In the rows, 100 means zero.
Each path is a new rotation, seen through one point. The rows after it are directions, each followed by how far the rotation turns it, in degrees per step (0 if it stays put).
Each turn is a multiple of 5 degrees from 10 to 175, or 0.
Each row of a path follows its step; steps can be skipped.
path 1
step 0: [62, 77, 113, 112, 70, 85, 99, 110, 72, 55, 95, 129, 124, 113, 86, 133, 123, 63, 95, 143, 97, 65, 39, 71, 98, 147, 97, 82, 106, 83, 113, 86, 106, 125, 81, 101, 124]
step 1: [98, 119, 96, 88, 78, 63, 48, 68, 104, 122, 132, 101, 109, 132, 113, 72, 163, 76, 98, 101, 108, 82, 67, 112, 78, 56, 100, 138, 114, 117, 96, 139, 135, 101, 85, 84, 87]
step 2: [117, 110, 96, 118, 36, 126, 135, 129, 121, 122, 81, 104, 84, 107, 95, 139, 90, 121, 81, 102, 170, 72, 89, 72, 74, 57, 118, 129, 107, 100, 101, 87, 102, 111, 112, 101, 72]
step 3: [146, 128, 62, 55, 86, 65, 136, 106, 73, 98, 109, 72, 98, 75, 144, 124, 101, 114, 91, 102, 107, 54, 110, 98, 91, 118, 87, 53, 104, 87, 130, 132, 96, 119, 83, 73, 119]
step 4: [103, 86, 106, 150, 117, 82, 98, 106, 121, 88, 153, 114, 75, 77, 111, 91, 113, 63, 64, 59, 118, 83, 117, 115, 103, 49, 75, 61, 97, 71, 69, 105, 50, 87, 90, 95, 108]
step 6: [85, 114, 107, 96, 149, 81, 123, 99, 117, 137, 104, 88, 129, 115, 110, 40, 107, 111, 91, 70, 119, 74, 88, 66, 99, 102, 96, 95, 42, 120, 121, 89, 146, 86, 94, 94, 147]
step 7: [91, 76, 82, 113, 99, 126, 120, 84, 93, 156, 102, 93, 85, 60, 66, 128, 120, 69, 150, 103, 124, 133, 110, 83, 124, 78, 133, 104, 54, 58, 82, 122, 106, 104, 119, 96, 120]
step 8: [112, 83, 105, 97, 119, 117, 84, 113, 104, 100, 93, 104, 119, 112, 79, 155, 121, 101, 46, 142, 120, 103, 95, 100, 157, 152, 89, 83, 87, 127, 97, 144, 106, 136, 76, 110, 133]
step 9: [90, 78, 79, 110, 121, 125, 59, 121, 55, 136, 122, 99, 90, 67, 117, 76, 113, 95, 85, 94, 95, 92, 63, 127, 62, 96, 99, 124, 102, 162, 49, 120, 96, 88, 73, 80, 108]
step 10: [91, 138, 110, 100, 103, 183, 97, 114, 138, 99, 49, 73, 100, 78, 100, 122, 112, 91, 97, 83, 129, 110, 76, 124, 98, 85, 114, 119, 111, 97, 137, 80, 77, 93, 81, 56, 73]
step 12: [111, 119, 115, 114, 110, 116, 123, 95, 84, 42, 111, 152, 133, 90, 99, 64, 130, 67, 138, 105, 98, 98, 82, 100, 108, 59, 127, 74, 86, 95, 65, 137, 47, 89, 93, 106, 99]
[102, 109, 91, 118, 82, 110, 100, 102, 104, 97, 97, 104, 108, 88, 110, 94, 117, 97, 97, 103, 108, 97, 112, 99, 99, 110, 94, 105, 95, 96, 97, 104, 109, 90, 89, 97, 113] => 0
[93, 106, 107, 111, 112, 102, 110, 83, 87, 85, 88, 99, 96, 104, 85, 88, 106, 93, 103, 93, 101, 90, 112, 102, 96, 102, 98, 87, 104, 101, 102, 93, 103, 93, 109, 95, 100] => 55
[99, 93, 113, 108, 107, 108, 97, 105, 106, 105, 114, 94, 95, 91, 97, 89, 113, 107, 105, 113, 93, 102, 103, 100, 97, 79, 108, 97, 110, 90, 110, 110, 100, 90, 101, 91, 100] => 130
[86, 101, 86, 115, 99, 103, 108, 100, 100, 101, 111, 102, 109, 86, 91, 101, 95, 102, 103, 101, 100, 96, 100, 93, 92, 92, 104, 114, 102, 104, 85, 93, 82, 108, 116, 103, 101] => 145
[112, 98, 107, 107, 101, 101, 102, 114, 95, 94, 84, 94, 95, 99, 101, 98, 102, 87, 109, 117, 109, 115, 101, 90, 95, 99, 89, 106, 97, 96, 106, 91, 90, 116, 103, 94, 97] => 140
[100, 104, 98, 99, 84, 87, 101, 104, 102, 86, 105, 102, 104, 118, 100, 107, 116, 113, 119, 101, 102, 99, 90, 99, 94, 99, 97, 95, 115, 98, 93, 89, 96, 93, 98, 95, 93] => 25
